rotation ticks, each row followed by its count of ticks
The counts run from 0 to 612.
[-10  -8 -51   1 -45 -17 -16   6   2  27  10   1 -39 -25   3  11  26 -45
 -18  24  18 -13  29 -13 -23 -37   7  11  -3   6  24   0  58   9  12  -6
  36  18 -12  60   5  21  -1 -27 -27  18  -1  40 -13  29  17  -4  -1  -8
 -39 -17  17  11 -27 -17  -1  19  -7 -25 -18]
512
[  0  -6 -30 -23   1  39 -10  -8  -7 -17   1  40 -19 -10   2   0   4  10
 -13   0 -24  -2  15  17   5   1   1  -8 -20 -11  18 -15 -29  38  14   5
  53  30 -13  31  14  21 -16  -4 -41  41  15  30  56  27  26  13  15  25
   1   6  35  54  26  12   6 -14   0   8  -4]
520
[ 18  -3   3   5 -20 -18  22 -39  -2 -46 -10  27 -17  -8  -3   9 -19   9
   5  21 -44 -13 -12  -5  22 -12  21  -8  56  35 -48  -6 -14   6  15  11
  -7 -22 -22 -14  -7  18  33  21  28  16 -38  13 -18  56  -4 -31   5  13
  -8  14 -10  21   3  39  10 -20 -25 -28 -53]
168
[ 19  -9   0  31 -23  14  -3 -11 -37 -19  -9 -32 -16 -11  28 -18  27  -3
   7  15  19   8 -27  -3  -5  10 -31  18 -17   4  40   5 -30  29   6  27
  50   3 -28  23  41  24 -27 -27   3  51  26  13  30  24  15  36   1  26
  -6   9  -7  16   5 -28  29   1 -42  36  13]
28
[ -5 -34  20  11  -3 -16   6  25  21  17   4 -19  -8 -51  -4  -8  44 -36
  42  -2  50  28  10 -18 -10 -23  27   4 -18  -5 -33  42  62  -2  -1   2
  12 -13  23   8 -20 -22  -8 -21  20 -16 -23 -15 -37  19 -25 -22 -53  -6
 -11 -14  25  17 -12  -1  -1  -3   0 -25 -33]
197
[ 18  -8 -18   0 -13  -9  11 -20   6  22  -7  26   3 -42  31   7  -6 -46
  54  16  20  26 -31   7  28 -22 -40   1  18   6   1   2  20   7   2  21
  20  69 -37  45 -40  -2 -22 -12 -27  44 -10  22  -3  23  -3 -24   5   3
  12 -19  16  -7   9   9  12  21   1 -18 -19]
565
[  6  26  23  25 -31 -21 -34 -24 -23  -7   8 -24  -5   1   3 -11  22 -19
   9  -1 -16  20   8  -3 -57 -48  11   3  17  35 -34   0   6   0   6  15
  22 -16 -30 -35   7 -54  17 -28  23  35  25 -20  -9  43  -8 -22  11   8
 -19 -12   0   6   0 -15  24 -21 -24  -8 -46]
397
[  5 -19   0  -3  33  46 -12  35  17 -12 -32  21 -21 -18 -31 -26   3  12
  -2   6  -2  -6   9 -16  40  73   8   5 -49 -35  19 -24   3  20  17  -5
 -14   7 -14   7  25  23  -8   0   8 -19  11  -6  12 -19  -8  39 -42  18
  22  19  33  28   9  22  21 -14 -16 -22 -14]
266
[ -4 -15 -28  -7  -8  19  36   7 -25 -23 -11  -9 -50 -12 -31  26  10  27
 -32  17  25 -34  14  -7  10 -30  -8   4 -21 -10   5  43   9 -13 -11  -1
   1 -73  27  22  48  52   7   6  24  -8 -16  11 -13  11  -5  -8 -40   0
 -22  39   7  27 -32   4 -10 -15  -3 -12 -18]
433
[  7 -10  14   9  18   8 -35  26  12  10 -17 -15 -15 -19 -11 -31  34 -12
   7 -11  38  40  14  -3 -26   1   0  -1 -42 -41 -13  21  48  22   4  -1
  13  14   7  -4   1 -40  -6 -50  17  -1  29 -21 -24  -4 -17  34 -38   8
  -8  -6  45  22 -11 -15  24  -6  17 -16 -26]
37
[  1 -34 -33 -16 -42 -17   7 -14  -1  30 -12 -20 -28 -40   0   8   7 -21
   8  36  37 -10   8 -38   8 -39 -16  -1  13  49 -15  -4  55  -9  -1  17
   7  15 -45  35  14   6   2 -24   4   7 -11 -15 -27   9   7 -17 -20 -18
   3   2  22 -45   7 -27  -8  32 -14 -52 -39]
17
[ 42  34  20  16  -1   7 -18   5   7 -22  29 -16  39   1  -3  -7 -12 -33
  15  -8   1 -10   1  42   4   4 -10  25  21 -20 -22 -24  -4   8  -1 -30
  -6 -22 -16  -5  18 -33  17  -1  53  -4  68  -7 -12 -34  -4 -46 -13   6
  15   0  -6   4  -8  33  34 -19 -33  27 -35]
31
[-18  47  26  14  18  19 -59   2  -6 -15   1   9 -18  14  -1 -40  23 -10
  21 -20  -1  24  38 -16  -4  23  35   3 -46 -14 -11 -22  19 -20  13 -14
 -19   8   7 -10   8 -58  16  -8   2  17  24 -25   4 -16 -20 -12 -11  19
   6 -15  29  37  -6  24  14 -33 -14 -11  -6]
499
[-10  50  10 -19  -2  33 -31  14   5  16  17  32 -23   1 -10  20 -16  -5
 -10   7 -43 -54  15 -14  20 -12  -6  -7 -12  -8   5 -55  -5 -11  18 -14
 -30 -20 -14 -11 -15  11   6  41 -25  25  24  29   7  37 -12 -46   5  -9
 -17  -2   5  42  -6  42  16 -32 -11 -38 -39]
391
[ 41  30  44  30  16 -24 -12 -18  14 -11 -25  -4  -8  -3  29 -44  19 -26
  44   9  23  37 -30   8   9  -8  -1   2  20  -5 -39  -9  26   7   3   8
 -14  19  -5   8 -36 -56  33 -47  19  29  -7   1 -38  22 -20  -8  -5  -2
  -1 -26   7  24  -9  26  26 -17   7 -29 -27]
39
[ 30  14 -41 -35   3  19  13  -6  -8   5  16  14 -25  -6  -8  36 -21   1
  -2   1  13 -21  14  47  -5 -78 -22   6  27 -28  -4  22   6  29  -8 -14
  17 -18  14  27  -8  14   5   3   7   3  16  -5  11 -15  -3 -51  -6  -1
  20   1  37  26 -29  47  -7  -3  38 -10 -31]
486
[ 46 -19 -57  -4   8  19  10   5  -6 -32 -29  25 -16   9 -28   7 -31  42
 -20  31 -12   7 -27   6  10  15  -2  14   4 -33  17  -3 -14  36  26  10
  -9  -3  -7  11  23  34  -5 -18  51   2 -29   3   2  12  -3  44 -28   8
  38  20  26  20  -5  28  21   3  -8 -17 -30]
297
[ -6  41  20   0  16  27  -3  34  13   5  13 -16 -20  -6  13  21  40 -36
   7 -22  39 -28  12  11   5  -8 -16  17 -33 -50  45  -8  -4  21  -7 -20
   3 -40  26  31  -8   6   6  12 -22   5  32  12  -5   3 -28  -5 -58 -32
 -15 -12 -10  54 -36  20   2 -25   1  11  -3]
569
[ 31  13   8  -9   5  36  33   8 -12  -1 -16 -28 -31 -18  15  27  -2  13
  -5  17  48 -46 -23  14  53 -16 -50  22   2 -32  48 -28 -11  20 -10   8
 -22 -15   3  44   9  41   0   3  -1   3  12  -1  -2 -14  -9   4 -60 -34
  20   6 -11  16 -15  16 -15 -17   6 -24  -8]
74
[  0   0  14  34 -14 -17 -33  23  -5  -8   3 -10 -12 -10   2 -29  32 -27
  18  12 -21   6 -23 -26 -41  21  -9 -11 -23 -20   2  14   6  40  11  -4
  30 -46  -4 -36  -5  -3  17  -4   4  41   5  33 -19  52 -16  15 -20  14
 -47 -13   3  44 -21 -16  45 -16 -26   8 -23]
577
[-13  13 -38  21   6   5  -8 -30 -52 -20   3  24 -30  16   7 -15 -20  -1
  23   3   5  33  -9 -34   0 -34  -1   4 -27   2  -1  71  20 -37  10   7
   4   4  13  -1 -11  -1 -15 -12  12  58 -38  11   3  -8 -30 -35  -1  19
  18 -26  26  46 -33  13  27  -2  20   9  17]
46
[ 26  16   9   9 -32   0 -41  32 -13  10  -6 -36 -34 -16 -14  -7  34 -24
  31  -1  -2 -32  -7 -17 -26   7 -28 -19   7   6  38 -18   7  68  -7 -18
  20 -42 -15 -19  10   8  19   2 -17   8  44 -12  -3   7  -8 -17 -42  -5
 -15 -13 -12   6 -17 -36  17  -1 -16   3 -39]
82
[ 19  19   8  18 -24  -4 -33 -19 -14  -9  29   8  29 -12   5 -23  13 -49
  15  -9 -12   2   4  25 -16  -3  -6   4   5  13 -29   5  14 -15   6 -23
  45  16 -23  13  15 -23   6   0   5  37  51  23  16 -10  19 -60  50  37
 -13   2  15  11   6   7  31  -3 -25  34 -18]
365
[ 21  17  18  21 -19 -13  -7 -19  11 -15   3  -7  -4 -14   5 -14   7 -17
 -10  14 -33 -11 -18  15 -31 -33 -24  -7  25  20 -38   4 -12   8  -5  19
  16 -22 -34 -46   1 -15  24 -22  20  48  20  18 -11  71 -12 -17  21  16
 -32  -4   5  -2  -6  -2  39 -23 -17 -29 -57]
398
[ 18  19  17 -11  33  63   2  -5   0 -12   8  16  19 -10  -3  -2 -29  19
 -12 -12   0 -16   2  16  44   6 -15  18 -30 -16 -29 -25 -19 -37   5  17
 -14  26 -25   0  27 -15 -21   2  23   1  40 -11  46 -24  11 -10  -1  15
  43  14  28  11  38  46  28 -30 -18 -21 -18]
445
[ 11 -21  14  29   0   1   8  -3 -20 -32  -8 -14   9 -13  27   5  15 -23
  47  -4   7  28 -31   0  -7  53  -9   7 -15 -16   5   2 -50  60  13  25
  35 -18 -20 -17   6  10 -13  -6  26  27  14 -20  -8  32  -5  33 -50  14
  14  -5 -15  13   6  -3  27 -24 -44  30 -13]
188
[-11   5 -61  11 -20  11 -12 -21 -29 -36   7   4 -25  27 -17  -4  14  -3
 -34   6  32  33  54 -11 -25 -36  22  31 -13 -16  -1  44  36 -26   8 -23
  10 -21  23  26  48  -8   9 -22  52  14  -8   3 -25 -29 -18  13 -16   3
 -19   6  23  15 -29  -4  -1   7  -7   3  -4]
172
[-15  23  -9   0  24  44   8 -21 -18  -8  15  14   4   1  30  35  -8  -5
  -9 -16  12  11  -4  28  14 -34 -21  29 -47 -42  10   5 -31  -8   4  36
  21  12  13  19   7   3 -46  -1  -3  63  20   6  33  20  -7   9  -8   6
  10  -5   4  30   2  46  28 -41   4  11   6]
181
[ 19  -3  -9  10  -4  14 -15  27 -14 -24  -4 -17 -33 -14 -48  -3   7  18
 -23  11 -17 -40   6 -10  -5   7  -7  -8 -17 -18   7   8  10  20  -3 -17
 -22 -85   9 -30  26  23  28   3  38 -24   4  -6 -35   8 -31  -1 -48   0
 -21  30   6  33 -40  -3   4 -26   1 -19 -48]
11
[ 19  -1   1  -1   3  25 -30  43  11  -4  22  -5  18   4 -14  21  12 -23
  15 -10  12  -1  26  16 -16  29  46  36 -24 -59   8 -32  -6  42  30 -31
  27 -19  21  28  19   9  -9  11  41 -24  39 -14 -10  -4  10   6 -42  -3
   0   3  12  38  -4  44  13 -12 -35  18 -27]
601
[-23 -31 -16 -11  25  13  20  -9   4 -21  12  32  12 -36 -23  12 -28 -13
  28  -1  -5   4   2 -26  12  17  -5 -14 -32  -7 -37  42   5 -21 -11  17
 -21 -28 -19 -31   1  13 -11  27  54  -9 -24 -32 -37  -1 -38 -24 -48  23
  29  12  19  -6  -8  17  23 -14  -1 -21 -40]
349
[ -8  -3 -19  13 -16   8 -41 -20  12 -19 -26  31 -37  -9 -12 -22  20  -1
 -12  27 -29  19  37 -21 -17   8  40  -7   2  28  -4 -45   6  10  31  13
   2  39 -25  17  12  -4  18 -16 -21  24 -13  10  -6  55   9  31   7  11
 -24   8  33  25  18   0   0  -6 -26 -42 -27]
321
[-23 -25  23   6 -18  25 -35  18 -14   6   1 -17 -17 -26 -19 -12  45  -4
   2 -20  19  14  40 -31 -25  -5  37  -4 -58  24 -36  27  24 -14   4  -1
  39 -15   3 -15  47 -22 -34 -13   7  -3  26 -28  21   6  15  -2 -20  41
  -4  23  42  19  30 -26  14 -16 -22  -3 -11]
395
[ 31   4 -11  12 -41   6 -24  42   2  18  22 -34   4 -10  15  29  23 -25
  -2  12  10 -36   1  14 -21 -28  12  39  -6 -24  30 -27  19  23  23 -25
  50 -31  12  43  37  24  -8  10  23  -4  39  49   9  13  14  -3   1 -17
 -32   8  -5  24 -23   2  19   4 -42   8 -20]
441
[-27 -27 -47   5 -11   4 -18 -23   3  -1 -27  34 -39  -7  -8  -4  17  -9
 -18  34 -13  32  29 -38 -10   0  31   6 -26  -4  -5   4  27   4  28  25
   3  37   1  18   7  18  -9 -25 -11  28 -39  21 -22  64   6  48 -18  10
 -26  -5  35  23 -17  -1   2   1 -20 -53 -19]
584
[ 44 -15  -1  14 -10  -8 -27   7  -4 -20 -15   2 -30  -6   7 -33  36   8
  20  13 -10  29 -13   7 -22  20  41   3   4  -3  -7   1  -3  61  24  -4
  64  21  -1  14  13  -8   1 -43   6  21  11   8  11  36   5  35  11  36
   0   7  27  54   7   8  18   3 -22   5 -16]
449
[ 11  13  10  10   8  19  28 -12  -6 -40   8  26  15  -2  44  25   0 -30
  24  -1  18  17  -7  33  38  -5  29  33  -1 -46   2   3 -27 -13  20  -2
  29  10  32  46  -1  18 -16  16  -1  22  -1  32   4  23   4 -16  -6   5
   8   1 -13  56  -6  68   3 -23  -8  25  -1]
411
